In the rows, zero is written as 128.
The rows below come in pairs that one turn or mirror swaps. Which row does each named row swap with?
The rows were stretched afterwards, more along some directions than others.
tiz: [147 125 130 129 112 127 126 134 123 119 159 178 119 123 111  99 117 135
 133]
Sivu: [131 121 135 160 107  71 120 114 115 122 137 119 125 109 135 133 109 125
 121]
pag: [167 139 131 153 108 103 114 128 106  95 159 126 130 116 130 103  71 127
 130]
fabov: [124 119 113 139 119 127 113 148 129  94 145  94 151 141 126 151 118 110
 148]
Taf: [ 97 107 119 149 118 105 108 125 121 155 117 104 137 134 128 142 142 123
 133]
Pumu: [146 133 137 171 101 101 113 116 117 115 145 142 128 107 121  93  89 139
 119]
Sitak: [133 140 123 155  95 122 122 112 115 126 126 132 112 133 122 105 103 158
 123]
kig: [117 125 139 160 101  88 126 117 146 151 141 150 104 135 108 104 107 163
 120]
dedi: [109 121 152 161 100 100 137 146 121 144 136 119 143 143 118 132 119 134
 126]
devis: [120 124 125 134 116 122 115 138 126 126 141 108 124 162 116 139 132 133
 136]
Rolu: [127 122 121 144 109 111 142 114 131 118 132 142 133 123 112 129 125 146
 128]
gul: [107 109 119 148 117 103 109 126 113 148 118 104 137 133 131 143 138 121
 133]
Golaz: [122 137 134 125 120 128 119 133 124 138 142 180 109 116 109 102 134 147
 118]
ked: [124 130 139 151  99 104 129 136 137 138 145 134 110 156 107 116 110 160
 125]
Mobo: [142 127 119 162  98  88 102 105 108 127 132 112 102 143 135 136 106 149
 130]
dolov: [166 139 130 162  95  91 117 130  95  94 159 124 121 124 136  97  65 138
 135]
vul: [111 120 126 141 110 114 105 124 132 125 135 126 115 132 114 132 134 128
 143]
Raso: [148 124 121 168  99  78 112 119 103 136 137 120 120 123 142 104  80 141
 136]
fik: [110 114 150 155 102 105 143 135 143 179 120 190 106 119 101  87 132 176
 119]
nere: [119 120 136 165 103  79 118 130 115 140 124  93 132 135 137 146 113 134
 109]
rebi: [145 113 140 153  91  98 130 135 104  95 145  98 143 123 141 119  78 119
 145]
suze: [110 121 145 152 106 111 137 134 141 174 125 193 105 117 101  89 138 173
 115]
tede: [119 133 128 153  99 110 112 114 111 154 129 166  89 136 119 107 131 168
 139]
dor: [111 113 121 135 125  88 126 150 140 138 131 121 135 117 135 135 126 133
 107]
Mizo: [124 130 140 165 100  85 115 126 107 135 131  99 134 139 137 144 113 132
 113]
vulab: [139 121 119 126 104 125 134 138 109 129 136 133 137 133 133 117 105 125
 133]
nonul: [159 122 137 171  91  99 124 134 123 126 149 139 121 131 120  94  74 150
 139]
tak: [132 123 119 127 104 128 128 128 116 143 133 146 127 130 130 114 114 133
 129]
nizaf: [145 119 135 157 107  97 123 123 122 118 146 143 142 100 121  93  84 132
 123]
ludo: [114 107 106 136 105 122 112 135 144 137 121 115 148 126 120 128 114 120
 133]
vumos: [110 119 156 163  97 107 137 133 120 134 144 136 139 142 110 130 121 130
 147]
Kofa: [136 139 125 158  97 124 123 105 114 123 131 130 118 132 122 108 103 153
 131]
gisu: [152 118 145 176  83  91 129 131 125 140 138 147 114 130 119  90  75 162
 136]
bup: [114 117 126 137 113 120 118 141 125 127 136 102 127 162 117 149 137 131
 139]
pavo: [169 130 145 163  87 109 128 122 119 119 153 163 118 130 109  86  77 153
 141]
buk: [112 118 114 130 131  95 127 140 144 133 132 132 134 113 129 136 132 133
 105]
nes: [137 128 139 139 102 123 126 121 125 123 151 185 110 119 105  97 116 155
 132]
vod: [118 124 147 152 103 112 130 123 142 172 123 195 112 108  97  76 124 167
 110]
pela: [124 120 125 145 114 115 119 151 125  99 145  98 140 144 127 148 118 124
 143]
Vabut: [124 133 132 135 107 112 122 140 113 139 141 170 109 119 119  95 121 149
 122]
bodok: [120 121 120 133 120 124 113 138 130 127 138 109 125 158 117 139 135 132
 134]
Zos: [141 127 122 165  97  86 109 103 105 124 138 113 105 145 135 141 107 149
 135]
Sanas: [112 121 143 140  96  99 134 121 127 142 125 159 101 112 124 105 125 163
 112]
kis: [127 126 136 165 103  85 114 128 106 130 130  96 136 136 142 148 112 128
 114]

Rolu is swapped with ludo
nes is swapped with nizaf
vumos is swapped with kig

